Some points, one per row:
-0.45 & 1.31 & -0.16 & -0.48 & -1.10 & 0.90 & -0.66 & -0.17 & 1.16 & 1.04 & 0.53 & 0.42 & -0.23 & -1.20 & -1.49 & 2.29 \\
-2.08 & 0.41 & -0.57 & 1.02 & 0.75 & 0.12 & -0.05 & -0.90 & 0.81 & -2.16 & -1.34 & 1.05 & -1.72 & 0.30 & 0.69 & -1.16 \\
2.17 & -1.13 & 0.40 & -0.32 & 0.16 & 0.38 & -2.19 & -0.71 & 1.09 & 0.39 & 0.84 & -0.99 & 1.07 & -0.42 & -1.15 & -0.63 \\
0.62 & 0.68 & -0.89 & 1.10 & 0.48 & -1.30 & -1.02 & 0.44 & -1.21 & 0.20 & 0.49 & -1.09 & 0.16 & 0.75 & -0.12 & 0.65 \\
-1.19 & -2.08 & 0.49 & 1.62 & 0.03 & 0.28 & -1.17 & -0.33 & 0.78 & -1.41 & 0.15 & 0.48 & -0.71 & -0.20 & 1.06 & 1.51 \\
0.02 & 0.47 & 0.34 & -1.43 & 0.53 & 0.41 & 0.48 & -0.41 & 0.24 & 0.35 & -0.25 & -0.69 & -0.40 & 0.84 & -0.21 & 1.54 \\
0.92 & 1.51 & 0.69 & -0.80 & -0.87 & -0.16 & 0.76 & -2.09 & 0.31 & 1.85 & 0.83 & 1.03 & 1.44 & -0.64 & 0.01 & -1.55 \\
1.31 & 0.52 & -0.87 & -1.25 & -1.07 & -0.90 & 1.52 & -0.77 & 0.43 & 1.22 & -0.22 & 0.03 & 0.68 & -1.50 & 0.27 & -0.57 \\
-2.38 & 0.50 & -2.48 & 0.71 & -0.63 & 1.61 & -0.96 & -1.06 & 1.65 & -2.01 & -0.79 & 1.05 & -1.00 & -1.23 & 0.83 & 0.45 \\
0.37 & -0.61 & -0.07 & 0.06 & -0.98 & -0.82 & 1.26 & 0.05 & -0.80 & -0.04 & -0.42 & 0.63 & -0.07 & 0.80 & -1.24 & 0.61 \\
-0.17 & -0.23 & 0.65 & 0.00 & -0.75 & -0.39 & -0.25 & 1.49 & -1.20 & 0.18 & 0.06 & 0.10 & 0.11 & 1.31 & 0.06 & 1.20 \\
0.02 & -1.60 & 0.06 & -0.24 & 0.42 & -1.08 & -1.14 & 0.85 & -0.49 & -0.03 & 0.07 & -0.07 & 0.35 & 1.42 & -1.04 & 0.28 \\
1.91 & -1.93 & 0.08 & 0.03 & 0.53 & 2.07 & -0.99 & 0.43 & -0.90 & -1.08 & 1.25 & 0.48 & 0.67 & 1.08 & 0.24 & 0.82 \\
-1.42 & 2.63 & 0.07 & -1.95 & -1.26 & -0.56 & -1.93 & -0.21 & -1.72 & -0.04 & 0.72 & -1.83 & 0.16 & 0.58 & -0.61 & -1.15 \\
0.43 & -0.22 & 0.22 & -1.17 & -0.16 & -0.69 & 0.76 & -0.67 & 0.15 & 0.48 & -0.25 & 0.19 & -0.09 & 0.63 & -0.97 & 0.82 \\
16 more points follow, each with its number after it:
0.87 & 1.56 & 1.05 & -0.14 & -0.21 & -1.04 & 1.25 & -1.13 & 0.83 & 1.15 & 0.00 & 0.73 & 0.84 & -0.45 & 0.12 & -0.90 \\ 0
1.13 & 0.63 & -1.07 & -0.86 & -0.54 & -0.36 & 0.86 & -1.07 & -0.04 & 1.42 & 0.34 & -0.30 & 0.86 & -1.73 & 0.56 & -1.68 \\ 1
-1.98 & -0.95 & -0.32 & -1.11 & -0.13 & 1.15 & -0.41 & 1.21 & -0.53 & -1.26 & -0.17 & 0.18 & -0.80 & -1.27 & 1.21 & 1.55 \\ 2
-0.59 & -1.80 & 1.33 & -0.50 & 0.58 & -0.12 & 0.16 & 0.67 & -0.10 & -0.21 & 0.37 & 0.69 & 0.88 & 0.64 & -1.28 & -1.15 \\ 3
0.55 & 0.10 & 0.66 & -0.58 & -1.00 & -1.90 & 0.65 & -1.40 & 0.26 & 0.19 & -0.85 & 1.36 & 0.24 & -1.89 & 1.68 & -1.30 \\ 4
-0.38 & -0.93 & 0.90 & 0.10 & -0.19 & -0.42 & -0.67 & 1.79 & -0.41 & -0.28 & 0.04 & 0.44 & 0.23 & 1.34 & -0.13 & 0.92 \\ 5
1.36 & -2.32 & 2.38 & 0.58 & 1.45 & 0.00 & -1.50 & -1.06 & 0.28 & -0.07 & 1.24 & -0.22 & 2.07 & -0.60 & -1.67 & -0.45 \\ 6
-0.64 & -0.81 & 0.76 & -0.28 & 0.17 & 1.20 & -1.38 & 1.43 & -0.48 & -0.34 & -0.50 & -0.70 & -0.52 & -0.80 & 1.41 & 0.77 \\ 7
-0.89 & -2.12 & 0.73 & 2.31 & 0.21 & 0.84 & 0.71 & -0.65 & 1.41 & -1.31 & 0.69 & -1.44 & -1.55 & -1.38 & -0.59 & 0.27 \\ 8
1.13 & 1.24 & -0.39 & -1.21 & -1.17 & -0.66 & 1.04 & -0.96 & 0.31 & 1.33 & 0.30 & 0.08 & 0.90 & -1.51 & 0.42 & -1.27 \\ 9
1.65 & 0.31 & -1.36 & -0.62 & -0.45 & -0.29 & 0.87 & -0.90 & 0.53 & 1.28 & -0.28 & 0.48 & 0.69 & -1.67 & -0.33 & -0.89 \\ 10
-0.98 & -1.88 & 0.16 & 1.91 & -0.91 & 0.22 & 0.60 & 0.74 & -0.28 & -1.76 & -1.33 & 0.33 & -0.99 & 1.17 & 0.22 & 0.76 \\ 11
0.71 & -0.05 & -1.24 & 0.65 & 0.42 & -1.20 & -0.54 & -0.07 & -0.79 & 0.50 & 0.13 & -0.55 & 0.23 & 0.75 & -0.99 & 0.50 \\ 12
-0.11 & 0.97 & -0.13 & 0.65 & -0.14 & -0.10 & -1.33 & 1.32 & -1.28 & 0.97 & 0.92 & -0.43 & 0.79 & 1.29 & -0.10 & -0.54 \\ 13
-1.11 & -2.17 & -0.81 & 3.40 & 0.16 & 1.25 & -1.08 & -0.63 & 0.48 & -1.56 & -0.31 & -1.33 & -1.71 & -1.20 & 0.53 & -0.44 \\ 14
-1.86 & -0.32 & -1.15 & 0.25 & 1.30 & 1.84 & 0.46 & -1.24 & 0.60 & -2.18 & -1.18 & 1.28 & -0.96 & -0.04 & 1.39 & -0.09 \\ 15
Which three of these numbered points are nearest to each point below, looking only along the 5 directions in which the first points spread most? Their numbers follow each, nearest first.
0.22 & -0.21 & 1.07 & -1.00 & -0.54 & -1.01 & 0.11 & 0.05 & -0.36 & 0.36 & 0.19 & 0.56 & 0.64 & 1.34 & -1.31 & 0.12 \\ > 12 3 13
1.26 & 1.40 & 0.67 & 0.13 & -1.32 & 1.20 & 1.02 & -0.19 & 0.65 & 1.65 & 0.33 & 1.01 & 1.41 & -0.64 & 2.32 & -0.77 \\ > 10 1 0
-1.97 & -0.59 & -2.06 & -0.44 & -1.19 & -1.04 & -1.03 & -1.26 & 1.57 & -1.52 & 0.75 & -0.88 & -0.37 & -0.26 & 1.06 & 1.17 \\ > 2 7 15
-1.45 & 1.14 & -0.41 & 0.97 & 2.01 & -0.62 & 0.90 & -1.24 & 0.35 & -1.47 & -1.19 & -1.14 & -1.41 & -0.21 & 1.04 & -0.69 \\ > 15 2 11
-2.18 & -1.07 & 0.62 & 1.00 & 0.49 & 1.04 & -1.56 & -0.89 & 0.81 & -2.35 & -1.03 & -0.41 & -1.47 & 0.94 & -0.69 & -1.17 \\ > 14 15 8
1.02 & 0.61 & -0.52 & -0.68 & -0.34 & 0.03 & 0.95 & -2.03 & -0.13 & 1.22 & -0.07 & 0.48 & 1.04 & -1.19 & -0.83 & -1.55 \\ > 1 9 10
-1.24 & -1.39 & 0.64 & 0.41 & 0.02 & 2.11 & -2.03 & 0.60 & 0.26 & -0.80 & -0.52 & -1.20 & -0.99 & -0.86 & 0.08 & -0.24 \\ > 7 2 14
-2.14 & 0.70 & -2.12 & 0.97 & 0.17 & 1.55 & -0.25 & 0.56 & 1.43 & -2.32 & 0.15 & 0.52 & -1.04 & 0.53 & -0.84 & -0.09 \\ > 2 15 14
0.75 & -0.52 & 0.05 & 1.39 & 1.55 & 1.32 & 1.07 & 0.25 & -1.17 & 0.13 & 2.03 & 0.47 & 1.65 & 0.81 & 0.14 & -1.11 \\ > 3 12 6
0.47 & 1.05 & -1.36 & 0.35 & 0.19 & -0.91 & -1.85 & 0.95 & -0.66 & 1.19 & 0.71 & -1.84 & 0.18 & 1.32 & 0.16 & 0.99 \\ > 13 12 5
-1.20 & -2.35 & -1.74 & 1.83 & 0.82 & 1.28 & 1.02 & -0.36 & 1.15 & -1.91 & 0.11 & -1.06 & -1.50 & -1.15 & -1.54 & -0.92 \\ > 8 14 15
2.29 & 0.57 & -1.31 & -0.10 & 0.32 & -0.99 & 0.61 & 0.08 & 2.13 & 0.74 & -0.87 & 1.25 & 0.60 & -1.75 & 0.00 & -0.80 \\ > 10 4 0
1.42 & -1.44 & 1.11 & 0.85 & 0.31 & 1.22 & -0.09 & -1.72 & -1.19 & 0.66 & 1.16 & 2.15 & 1.00 & -1.61 & -0.54 & -1.38 \\ > 6 10 3
-1.09 & 0.81 & -0.42 & 0.57 & 1.61 & -0.71 & 0.36 & -1.32 & 0.14 & -0.87 & -0.60 & -1.10 & -1.96 & 0.80 & 2.51 & -1.18 \\ > 15 4 11
